(in the rows, 128 means zero)
Points on a branching shape with no loops:
tazu: [104 100 126 115  98 163 131 121 140 192 154 115  91 111  23  82 180  99
 127]
fubo: [ 91  93 113 122 126  53 136  68  85  85 105 129 157 119 124 138 154  98
 167]
dov: [104 151  98 104 166 151 134 102 157 120 103 158 131 119 147 106 125  89
 175]
kipap: [ 87 101 150 140 112  47 136  80  89  77 106 132 146 135 130 131 150 121
 140]
fosi: [134 144 146 165 166 166 120 163 130 140 177  65 114 154 197 174 141 168
  93]
Boto: [184 113 149 103 137 162 106 148 159 163 126 105 129 128 130 179 126 145
  85]
fet: [153 134 108 110 124 141 120 147 123 137 150 152 124 128 128 126 118 140
 128]
feka: [ 85 163  58 121 173 147 136 101 155 117 105 148 134 128 153  93 123  83
 194]
kina: [128 161 144 168 103 110 119 169 100  98 124 144 121 139 134 109  98 165
 117]
Sudi: [116 116 202 173  94  45 157 130 132  69 115 135 152 138 164 128  93 141
  92]
miv: [ 90  92 112 122 126  53 137  68  84  86 106 129 157 119 125 139 153  96
 166]
bab: [113 119 129 128  97 157 133 137 120 185 148 118 103 112  38  87 169 115
 129]
Pufo: [103  98 126 114  98 162 130 120 140 193 153 116  91 112  23  82 180  99
 127]
fatof: [ 79 164  23 134 171 151 133  97 149 112 105 135 130 131 153  84 116  78
 202]
kaget: [ 92 106 173 154 103  44 141  95  96  70 107 134 145 143 139 132 139 133
 119]
gib: [139 159 107 141 112 132 125 167  98 139 142 157 119 127 123 107 113 155
 135]
lida: [ 88  94 124 128 122  51 136  71  87  84 106 129 152 125 125 135 153 105
 157]
peb: [141 154 106 135 114 133 123 164 103 139 143 157 120 128 124 110 114 152
 134]
zez: [152 135 107 113 124 141 120 148 122 136 149 152 124 129 128 127 117 139
 128]
Tora: [174 102 131  66 137 162 121  99 151 135 127 144 122 109 124 143 120 116
 118]
Buni: [121 126 191 172  97  67 148 148 137  74 113 137 143 139 162 127  80 152
  90]
Ginef: [118 116 204 175  93  45 159 133 137  70 114 136 152 137 165 126  88 143
  91]
Supav: [119 153 151 175 157 167 118 176  97 137 185  64 111 168 197 176 131 176
 102]
fani: [ 88  96 132 131 119  50 135  73  87  82 107 130 150 129 126 135 153 110
 153]
sir: [ 97  88  81 112 138  60 141  64  83  87 103 129 172 102 124 151 155  77
 183]
niro: [185 110 149  91 133 164 106 140 151 161 125 109 126 128 123 176 120 142
  91]
mobi: [186 108 148  80 132 165 109 134 145 159 128 112 124 128 119 173 115 141
  97]
tede: [ 80 164  28 131 173 151 134  98 151 114 104 137 131 130 153  85 116  79
 202]
pigok: [186 109 149  85 132 164 107 137 148 160 127 110 124 128 120 174 117 142
  95]
zov: [ 87  94 124 127 123  51 136  71  86  84 107 130 152 125 126 136 153 105
 159]
siz: [109 110 128 122  96 160 132 129 129 188 151 117  98 112  32  85 175 107
 128]
Nad: [101  97 125 112  99 163 131 118 142 193 153 116  91 110  21  81 181  98
 126]
Par: [175 120 146 128 150 161 109 155 170 159 137  92 131 131 152 181 139 151
  77]
Bugat: [151 134 144 155 168 164 118 159 156 146 164  72 123 144 186 176 146 162
  84]
sel: [114 146 107  98 162 152 132 100 158 121 105 160 128 116 144 110 124  90
 168]
rud: [122 122 199 173  95  54 155 142 142  74 114 135 148 136 166 125  78 147
  90]
zufu: [ 91 160  73 115 172 147 135 103 157 118 103 151 133 125 152  98 125  85
 190]
kuriz: [130 169 133 168 102 115 122 171  91 114 129 148 118 134 129 102 103 165
 128]
sek: [186  97 133  61 135 156 120 107 148 143 139 128 127 121 121 159 118 132
 111]
puge: [118 126 129 134  95 154 135 144 112 182 145 120 108 113  45  88 163 122
 130]
Defu: [122 138 128 142  95 148 135 154 101 177 139 123 113 114  56  90 154 132
 133]
Pumu: [121 153 150 175 157 166 119 175  99 137 185  64 110 167 198 176 132 176
 102]
fifu: [131 177 112 162 103 127 132 176  80 146 132 158 116 123 120  92 109 164
 144]
sibeb: [127 149 149 170 163 166 120 168 113 137 183  63 112 161 198 175 137 173
  98]
Mes: [179 118 147 121 146 162 107 154 168 162 132  97 131 130 145 180 135 149
  79]
suvas: [114 120 129 129  96 156 133 138 119 185 148 119 104 112  38  86 168 115
 129]
neneg: [130 173 122 166 101 121 127 173  85 129 131 153 116 128 125  97 107 165
 136]
sot: [170 104 132  70 137 163 122  97 150 133 123 147 122 109 125 139 118 113
 121]
vad: [103 153  94 105 166 150 133 102 157 120 103 157 131 119 147 106 126  88
 178]
vomob: [148 141 106 120 121 138 120 154 116 136 148 154 123 128 126 121 116 145
 130]
rel: [137 128 124  85 151 159 127  98 155 125 111 158 122 109 135 121 121  98
 148]
ger: [ 91 105 171 153 104  44 139  93  95  71 107 134 146 143 138 130 142 133
 122]
ziku: [131 176 112 161 103 127 133 175  80 146 132 158 116 123 120  92 110 163
 144]
Lufes: [169 123 145 136 156 162 111 156 172 158 142  88 130 134 162 179 142 154
  77]
sed: [ 78 164  17 135 171 153 133  95 147 111 104 133 129 130 153  82 113  78
 203]
tuvo: [162 121 112  96 129 146 121 135 134 137 150 147 128 126 127 136 119 134
 124]
Lif: [103  99 125 113  97 163 131 119 141 191 153 116  91 111  21  81 181  98
 127]
zumer: [186 109 149  80 132 164 108 134 146 158 128 112 124 128 119 173 115 142
  97]
zopu: [162 128 144 146 162 163 115 158 167 152 153  80 128 137 175 178 144 157
  79]
Sagi: [ 86 100 152 142 110  46 136  80  90  77 107 132 146 137 130 132 149 122
 138]
zemos: [112 114 199 171  95  44 154 125 124  67 113 135 151 141 161 130 104 140
  93]
Fima: [185 107 148  75 132 164 109 129 143 158 129 112 123 128 118 171 114 141
 101]
vetem: [122 152 150 173 159 166 119 173 103 136 184  64 112 165 198 176 133 176
 100]
Kolem: [120 129 186 170  99  73 142 153 134  76 113 138 142 140 160 126  80 155
  90]
Dipod: [ 98  88  81 112 138  60 141  64  82  87 102 128 172 104 123 150 156  77
 182]
bogo: [102 111 189 164  98  44 147 113 109  67 109 136 150 144 151 132 123 138
 102]
fiz: [148 143 106 122 120 138 121 156 114 137 147 154 122 129 126 120 116 146
 131]
Tegom: [122 127 190 171  97  66 147 149 137  75 112 138 144 139 162 126  80 152
  90]
mapir: [ 95  89  88 114 136  59 140  65  83  87 104 129 169 107 122 147 155  81
 179]
sev: [129 166 138 169 102 113 121 170  94 106 126 146 119 137 132 106 101 166
 123]
vetiz: [123 140 170 169 102  88 127 161 123  78 114 140 133 143 150 123  85 161
  97]
Lopo: [ 91 105 169 152 104  45 139  91  95  71 107 133 146 143 137 130 142 131
 122]
bopif: [182 116 148 112 141 163 107 151 164 162 129 102 130 128 137 179 131 146
  81]
Badi: [ 87 162  61 120 173 147 136 103 155 117 105 148 134 127 152  95 123  84
 193]
zit: [126 155 153 168 104 105 119 165 108  90 120 141 124 143 140 116  93 164
 110]
dinon: [159 125 111  99 128 145 121 139 131 137 150 150 126 127 127 134 118 135
 126]
latig: [ 82 164  40 127 172 148 135 100 152 114 104 141 133 130 153  90 121  81
 200]
gage: [126 150 124 150  97 143 134 162  91 171 135 130 117 116  69  93 143 143
 137]
Risab: [130 169 115 160 102 132 133 174  80 153 131 149 117 121 104  93 118 159
 143]
Kanon: [ 87 164  62 119 173 147 136 103 155 116 104 149 135 127 153  96 124  84
 193]
Nivit: [183  96 129  61 134 158 121 102 152 138 135 138 127 116 120 151 122 123
 111]
zedog: [142 154 107 136 113 133 123 164 103 139 143 157 119 129 125 111 113 152
 134]
kipe: [103 153  94 104 167 150 135 101 158 120 104 156 131 119 149 106 125  88
 178]
Zala: [184 114 148 103 136 163 106 147 159 163 126 106 128 128 130 179 127 144
  85]
ler: [ 81 165  34 130 173 150 134  99 151 114 105 140 133 130 153  88 118  81
 202]
zot: [142 140 145 161 168 165 119 161 142 142 173  65 118 151 195 174 144 166
  89]
Fefet: [175 121 146 129 151 161 109 155 170 160 137  93 131 131 153 180 139 150
  78]
taz: [113 115 200 171  95  44 154 126 126  68 113 136 152 140 161 129 103 140
  93]
kam: [124 143 126 146  96 146 135 158  96 174 137 127 114 116  61  92 149 137
 136]
fop: [135 130 124  86 152 160 127  98 155 125 108 159 123 110 137 122 120  97
 149]
sifo: [185 104 142  64 134 162 114 117 141 150 135 119 122 127 118 164 111 138
 109]
molop: [ 89 162  66 118 172 147 136 102 155 118 103 150 134 126 152  97 124  85
 192]
Seme: [124 142 168 169 102  90 127 161 122  79 114 140 132 143 150 123  86 162
  98]
vegik: [102  96 125 111  99 164 129 117 145 193 154 115  88 111  19  80 183  96
 127]
bogaf: [166 116 115  90 131 149 120 129 138 137 150 146 130 124 127 140 119 131
 122]
nabi: [175 102 130  66 137 161 122  99 151 135 127 144 122 111 124 144 119 116
 118]
ribib: [121 132 182 170  99  76 139 155 132  76 113 139 139 142 159 126  81 156
  92]
bonen: [ 81 165  39 128 172 149 134 100 153 114 105 142 132 130 154  88 119  80
 201]
ropa: [119 130 128 137  95 153 134 148 109 181 144 122 109 114  48  89 160 124
 131]
miva: [180 117 147 116 143 162 107 152 165 162 130 100 130 129 140 180 133 147
  80]
bek: [185 107 146  72 132 164 111 125 141 155 129 114 122 129 117 170 112 141
 103]
kogun: [ 87  96 133 132 118  50 136  74  88  83 107 130 149 129 127 134 152 110
 153]
Rofe: [107 106 127 119  97 160 132 126 134 190 151 116  95 112  28  83 177 104
 127]
nevoz: [180 117 148 117 143 163 106 152 167 162 131  99 130 129 141 179 134 148
  80]
Zav: [164 110 131  73 141 163 123  97 152 130 119 150 121 108 127 136 119 108
 126]

How do the paths from each line's first point branch along the strands? (one pair of brackets a fork, the group with the point earlier in the line first; the first line done for you):
Tegom | vad, bopif, Dipod, Lif | (((vad bopif) Lif) Dipod)
Par | fosi, molop, Rofe, Tegom | (fosi (molop (Rofe Tegom)))
Mes | vegik, zot, fatof, Lopo | (((vegik Lopo) fatof) zot)
Sagi | Defu, bopif, sed, fani | ((Defu (bopif sed)) fani)
Buni | vetem, latig, Rofe, lida | (((vetem latig) Rofe) lida)
Par | feka, kipap, tazu, Pumu | ((feka (kipap tazu)) Pumu)
zufu | latig, lida, mobi, Lif | (latig ((lida Lif) mobi))
nevoz | ropa, Bugat, Badi, kaget | (((ropa kaget) Badi) Bugat)
sel | ribib, suvas, Kanon, Mes | (((ribib suvas) Mes) Kanon)
Buni | ger, Lif, fop, Bugat | (ger (Lif (fop Bugat)))
Lufes | ler, kam, kipap, vetem | ((ler (kam kipap)) vetem)
Sudi | feka, kogun, Lif, mobi | (((feka mobi) Lif) kogun)
rel | bogo, tazu, feka, Fefet | (((bogo tazu) Fefet) feka)
nevoz | kina, Rofe, tede, Lufes | (((kina Rofe) tede) Lufes)
molop | ger, Fefet, tazu, bonen | (((ger tazu) Fefet) bonen)
